One turn or mirror swaps these rows in pairs. Which row does each one swap with?
The rows were stretched afterwards, more along some directions than others.
Q_909: [-2.19  0.77  2.19 -3.06  2.43 -1.09  0.85 -1.40  1.85  0.56 -0.49  0.30
 -0.36  1.61 -0.41 -0.48  0.86]
Q_793: [ 1.08 -0.03 -1.79  0.75 -0.03 -0.55  0.64 -1.13  1.44 -1.97  0.05  0.60
  0.87  2.59 -1.32  1.35 -1.93]
Q_641: [-0.83 -1.30  0.37 -0.26  1.82 -0.13  0.03  2.19  0.21  1.60  0.41  0.09
  2.12  1.99 -1.24  0.35  1.53]
Q_57: [-0.77  0.55 -1.05 -0.70  1.01  2.25  1.76 -2.28  0.24  1.07  0.05  0.74
 -1.23 -2.44  0.10 -2.95  0.21]
Q_376: [-1.67 -2.27  0.14 -1.10 -0.68  2.55 -2.32 -0.53 -0.19  0.17  1.77 -0.42
 -0.46 -1.29 -2.43  0.01  0.07]
Q_785: [-0.59 -3.15  1.75 -2.03 -0.31  1.29 -2.38 -1.90 -0.40  0.75  1.55  0.76
  0.38 -1.65 -2.15  1.32  2.43]
Q_370: [ 0.68  0.49 -0.84  0.74  2.01  1.26  3.41 -0.55  1.83  1.59 -0.41  1.93
  0.70  0.21 -0.18 -2.60  0.77]
Q_531: [ 1.20 -2.75  1.62  1.96 -0.91  1.01 -2.22 -2.30 -1.11 -1.94  1.59 -0.40
 -1.07 -0.26 -0.50  0.21  0.25]
Q_573: [-2.69 -2.32  1.26 -0.24  2.34  1.54 -0.66 -2.58  1.95  0.74  1.78 -0.86
  1.98 -0.93 -0.02 -1.74  2.09]
Q_486: [ 0.31 -2.68 -0.08  1.48  1.08 -0.44 -0.59 -2.95  0.08 -1.74  1.44  0.81
 -0.05  0.33 -0.49 -0.44  0.17]
Q_579: [ 1.99  0.28 -4.00  2.00  0.20  2.36  1.35  0.77  2.04 -0.09  0.61 -0.07
  1.08  0.76 -1.55 -1.64 -0.53]
Q_610: [-3.21 -0.87 -0.24 -1.04  2.75  0.49 -0.32 -0.13  0.75  1.18  0.51 -1.88
  1.89  0.23 -1.65 -0.38  0.96]
Q_743: [ 1.08  2.85 -1.39  1.94  1.02  0.47  3.55  2.20  0.39  0.76 -0.84  0.42
 -0.35  0.88 -0.61 -1.59  0.39]
Q_624: [ 0.08 -1.01  0.41 -0.97 -0.38  1.25 -0.87 -0.22  2.21 -0.01  0.18 -0.53
  1.66  3.58 -2.75  1.21 -0.79]
Q_946: [ 2.02 -1.78 -1.13  1.72 -0.93  2.52  1.13 -0.34 -0.83  1.40 -0.35  1.37
  1.08 -2.03 -1.14  1.20  2.76]
Q_182: [-1.56 -0.88  2.95 -4.18  1.30  0.87 -2.03 -3.13  0.88  1.00 -0.36 -0.84
 -0.96  0.75 -1.15  0.48  1.05]
Q_91: [ 1.71 -1.99 -0.20  0.67 -0.14  2.43 -1.38 -2.47 -0.79 -0.04 -0.87 -1.27
  1.21  0.78  1.57  0.40 -0.67]
Q_705: [-0.76 -0.85  1.29 -0.86  0.17  2.37 -1.37 -1.30  2.30  0.33 -0.88 -1.23
  1.90 -1.33 -1.49  0.35  1.82]
Q_678: [-2.13 -0.28 -0.50 -1.19  1.37  2.82  0.02 -1.96  1.99 -0.50  0.39 -1.04
 -3.37  1.85 -1.01 -2.87 -0.48]
Q_72: [-1.74  1.13 -2.44  1.19  1.90  0.60  2.77  2.78  0.76  1.33  0.53  0.98
  0.99 -0.51  0.31 -0.73  1.37]
Q_405: [-2.50 -0.50 -0.05 -2.01  2.54  1.08  2.69 -0.13 -1.17  3.80 -0.63  0.50
 -0.66 -0.39 -0.48 -0.95  2.23]
Q_95: [-1.98 -0.89  1.16 -0.95  2.28  1.49  1.30 -2.61  0.15  1.26  0.15 -0.12
 -2.00  0.98  1.88 -2.31 -0.58]
Q_14: [-1.72 -2.50  1.60 -2.00  2.28  1.69 -0.17  0.13  1.89  2.99  0.53  0.57
  1.93  0.58 -2.59 -0.25  3.36]
Q_175: [-0.62 -0.14  0.38 -0.23 -0.87  1.19 -0.63 -0.21 -1.59  0.29  1.18 -0.73
 -2.74  1.25 -0.46  0.55 -2.31]
Q_585: [-0.90 -0.88  0.84 -4.26  1.67 -0.98 -2.01 -1.90  0.38 -0.37  0.47 -0.38
  0.74  0.12 -2.22 -1.70  0.95]
Q_222: [ 2.19  0.67 -2.36  2.22 -0.03  0.83  2.09  1.41  1.18 -0.32 -0.75  1.15
  1.27  2.20 -0.24 -0.58 -1.22]
Q_920: [ 2.17 -0.30 -1.30  3.17 -1.67  2.90 -0.82  0.86 -0.01 -0.85  2.41  0.34
 -1.15 -1.76 -0.95  0.21  1.68]
Q_653: [-1.09 -2.28 -0.10  1.33  1.36 -2.05 -0.20  1.00 -1.49 -0.03  0.94  0.27
  1.74  0.86 -0.81  1.30 -0.03]
Q_274: [-0.04 -1.24 -0.37 -0.34  1.78 -1.46  0.26  0.84 -0.61  0.89  1.83  0.15
  0.97  2.23 -1.29  0.10 -0.04]
Q_502: [-1.74 -2.06  1.19 -4.01  2.02 -0.79 -2.61 -3.55  0.16  1.08  0.73 -1.41
  2.83 -0.37 -1.27 -0.64  0.73]
Q_183: [ 1.10  1.48 -0.37  0.23 -0.49  1.76  0.26 -1.05 -0.59 -0.04 -0.63 -0.20
 -1.17 -3.22 -0.71 -0.73  0.80]
Q_121: [ 0.14 -0.26 -4.04  1.58  0.08  1.36  1.30  0.84  2.42 -1.17 -0.61  0.59
  0.47  2.07 -1.72 -0.16 -1.59]
Q_870: [-3.84 -1.99 -1.11 -2.03  2.65  2.53 -0.54 -2.70  2.33  0.50  0.05 -1.52
 -1.03  1.31 -1.65 -2.43 -0.43]
Q_320: [-0.44  1.24 -2.71 -2.84  2.23  1.00  0.80 -3.46  3.32  0.02 -0.23 -0.14
  1.09  0.14 -0.74 -3.63 -0.03]
Q_110: [-0.39  1.59 -0.51  0.99  2.43  0.40  2.54  0.48  1.67  0.84  0.76  0.07
  1.28  0.93 -0.39 -2.78  1.07]
Q_382: [ 1.55 -0.84  0.76  0.53 -1.38  0.67 -0.83  1.99  0.09  0.17 -0.36 -0.12
  1.07  2.23 -3.08  2.95  0.67]
Q_193: [ 2.67  0.31 -1.45 -0.79 -0.71  0.24 -0.79 -2.73  0.43 -2.28 -0.63  0.20
  0.84 -0.92 -1.09 -2.10 -1.57]
Q_878: [-2.84 -0.63  0.52 -3.05  4.53  1.09  0.28 -1.01  0.69  2.32  0.38 -1.02
 -0.39  1.95  1.26 -2.24  2.83]
Q_851: [-1.03 -3.45  1.29 -0.34  0.98  3.72 -1.94 -1.42  1.85  1.01  1.46 -0.32
  0.28 -0.73 -0.68 -0.21  3.86]
Q_394: [ 0.83 -2.52 -0.15  1.38 -2.38 -0.16 -1.41  1.47 -1.46 -0.40  0.20  0.64
  2.43  1.00 -0.99  4.84 -1.56]
Q_18: [ 1.98 -0.32 -0.98  2.06 -1.32  0.23  0.39 -0.97 -0.99 -2.06  2.07  2.23
 -1.28 -1.18 -0.27 -0.48 -1.18]
Q_171: [-0.19 -0.51  1.86 -2.64 -0.51  0.24 -1.96 -0.97 -0.75  0.14  0.07 -0.09
 -1.33 -0.61 -2.33  2.02  1.19]
Q_70: [-0.45  0.81  0.85 -1.17  1.78  2.53 -0.10 -2.65  1.46  1.00 -0.37 -0.81
 -0.44 -2.42  0.03 -2.36  2.48]
Q_419: [-3.11 -1.36  0.30 -2.62  1.82  1.59  0.01 -3.24  3.65  0.10  0.65 -0.35
 -0.04  2.88 -0.73 -1.24 -0.85]

Q_793 is swapped with Q_610
Q_743 is swapped with Q_382
Q_14 is swapped with Q_370
Q_72 is swapped with Q_394
Q_274 is swapped with Q_579
Q_419 is swapped with Q_573
Q_678 is swapped with Q_531

